(in the rows, 128 means zero)
The rows of T fall into 3 groups, and each row is roughly a mix of its group's hidden directions.
T, 114 rows:
[[151  93 150 141  89 119 111 163 107 123]
 [112 137 178 125 124 139 142 157  94 101]
 [123  86 155 120 148 121  95 168 133 114]
 [ 98 137 109  98 140 132 183 106 131 125]
 [160 153 119 154 107 123 183 134 132 126]
 [155 149 150 103 151 158  87 136 124 106]
 [146 112 131 161 149 100  92 139 160 104]
 [ 91 157 153 122 167 118 144 103 148 115]
 [ 90 163 146 128 119 105 107  88 132 112]
 [114 128 122 135 163 136 131  94  78 101]
 [119 140 152 146 158  75 100 129 146 135]
 [127 166  88 121 130 139 138  78 137 134]
 [140 123  93 147 100 135 146 159 166 102]
 [153 111 117 140 144 153  88 160 158 146]
 [142  97 114 121 185 102 137 142 143 138]
 [116 105 128  81 118 156 172 145 131 129]
 [129 122 163 129 141 120 133  82  81 117]
 [130 149 104 157 160  99 104 162 147 116]
 [128  89 154 134  93 150 139 118  86 132]
 [ 74 116 154 134 131 159  99 142 119 136]
 [100 119 101 153 139  77 151 118 144 136]
 [134 107 155  82 121 153 140 139  90 111]
 [165 169 122 160 128 102 159 115 133 133]
 [169 136  79 115 144 136 133  93 130 119]
 [156  86 145 128 146 132 128 143  90  95]
 [183  79 140 124 119 120 134 126 117 134]
 [132 163 105  93 126 158 124  95 126  98]
 [142 156  98 139 116 120 173 107  94 118]
 [117 131  68 126 132 132 125  91 116 153]
 [119 143 130 179  89 133 100 119 113 109]
 [146 116 174  87 137 139 164 134 126 139]
 [110 123 119 133 120  83 141 112  97  83]
 [146 172  95 119 102 154 132 100 114 117]
 [148 112 169 126 139 130  82 162 119 115]
 [114 172 170 158 132 124 153 139 137 110]
 [115 105 144  86 100  98 108 143 151 108]
 [104 179  99 143 132 118 140 112 140  96]
 [112 118 136 126  66  95 113 110 132 123]
 [113 142 128 162  84 108  95 123 132 158]
 [135 111 149 101 114 130  84 164 129  97]
 [126 122 140 153 153 129  83 154 168 141]
 [101 161  91 152 141 121 142  95 132 152]
 [ 91 108 157 131 156 142  81 124 124 123]
 [120 115 168 112 103 108 119  86 126  98]
 [131 148 138 144 147 143 173 136 150  84]
 [170 135  92 149 147 118 140 168 115 129]
 [146 176 139  92 149 155 152 117 122 127]
 [102 118  92  94 132 125  80 137 147 130]
 [114 118 129  86 104 113 102 105  99 159]
 [139 146 147 157 153 115 174 164 126 134]
 [159 111  93  93 144 134 156 144 113 154]
 [131 120  90 157 144 154 127 115  92  94]
 [122 131 134 156 188 138 113 125 135  95]
 [133 154 155 148 148 137 150 115 101  81]
 [111 121 104  83 134 114 172 129 133 100]
 [104 140 119  92 187 113 131 135 137 121]
 [ 90  84 133 107 106 111 127 139 160 137]
 [118 117 110 138 144  97  81 153 164 132]
 [114  92 169 105 162 114 126 155 128 116]
 [134 154 135 148 132 147 172 101  90 112]
 [126 106 111 169  87 141 130 150 147 101]
 [101 112 131 111 155 159 161 136 153 163]
 [140 121  92 134 149 110 147 115 163 171]
 [ 82 106 145 101 143 109 110 149 149 150]
 [111 141 127 124 162 118 159  82 158 146]
 [124 139 117 116 115 182 128 110 155 164]
 [107 105 139  84 139 163 149 145 151 143]
 [157 152 150  93 158 148 133 154 149 146]
 [126 187 136 127 121 145 172 122 120 126]
 [131 152 141 152 131 122 127 188 106 106]
 [ 94  87  87 124 140 134 123 124 134  95]
 [134 139 123 172 111 117 104 135 114 179]
 [162 157 148 154 164 108 131 119 124 161]
 [144 161 132 162  86 114 159 130 137 147]
 [123  84 157 165 125 156 125 133 105 109]
 [153 152  93 141 133 117 132 140 111 180]
 [133 128 131 161  78 136 150 157 157 128]
 [ 98 112  96 128 147 112 157 113 106  88]
 [138 109 123 140 115 145 149 158 171  87]
 [115 138  67 118 139 139 119 159 151 122]
 [130 149 140 115 136 114 185 135 139 167]
 [126 104  68 142 115 145 129 140 102 112]
 [114 124 129 187 161 107 136 121 107 142]
 [163 127 160 106 128 136 102 159 105  97]
 [124  99 138  87 153 142 149 169 146 130]
 [143 150 157 176 127 117 153 100 105 122]
 [100  84 152 117 112 165 128 141 102 125]
 [127 140 113 145 198 127 114 130 141 125]
 [120 133 150 114 161 103  93  84 122 112]
 [131 147 119 118 179 162  99 125 156 133]
 [150  99 137 135 144 111 155 176 100 116]
 [148 137 155  95 146  99 118  97 111 160]
 [166 121 145 117 140 122 175 145 158 151]
 [171 144 122 116 113 166 128 133  93 101]
 [175 152 118 146 116 148 119 141 147 168]
 [108 118 118 134  84 159 168 150 120 112]
 [156 129 118 134 152 140 161 163 146 168]
 [145 138 108 143  98 134  83  96 144 103]
 [132 140 145 192  97 132 137 123 111 120]
 [113 134 102 134 144 107  87  89  95 123]
 [174 172 149 140 146 138 104 132 112 128]
 [128 123  93 102 129 141 132  68 132 144]
 [111 171 140 132 103 121 125 169 159 146]
 [116 145  92 142  86 124 128 152 169 121]
 [140 129 171 110 103 133 155 153 163 148]
 [154 125 108 128  69 153 116 128 108 137]
 [143 167 100 181 137 121 146 116 129 125]
 [127  81 166 127 134 153 111 158 147 128]
 [100 144 127 149 127 122  83  94 140  96]
 [126 137  85 136 132  89 151 125 167 149]
 [103 128 166  87 121 157 111 120 154 144]
 [ 92 131 105 105 145  98 141 112 172 132]
 [108 147 162 104 117 148 120 140  95  88]
 [101 125  94  96 126 118 132 116 180 134]]
One row of each group comes first, with its name. Which group is each row after those in?
[156 145 132 115 126  72 130 154 156 137]	Q
[104 133 183 155  97 129 117 143 130 113]	X
[166 138 132 147  82 106 164 117 127 135]	D

[127 124 114 168 168 120  82 115 121 117]	D
[114 138 109 110 140 126 167 126 170 167]	Q
[171  91 111 157  96 128 114 119 137 141]	X
[123 110 129  77 104 136 132 144 145 170]	X
[164 133 142 143 142 138 129 119 105  71]	X
[169 139 144 115 149  90 109 113 144 160]	D
[148 107 112 126 172 105 157 144 148 157]	X
[147 140 137 101 142 122  92 152 152  84]	X
[103 111 123 158 109 135  96 108  85 110]	X
[172 119 141  86 138 108 142 114 113 157]	D
[101  88 132 123 166 134 125 156 159 145]	Q
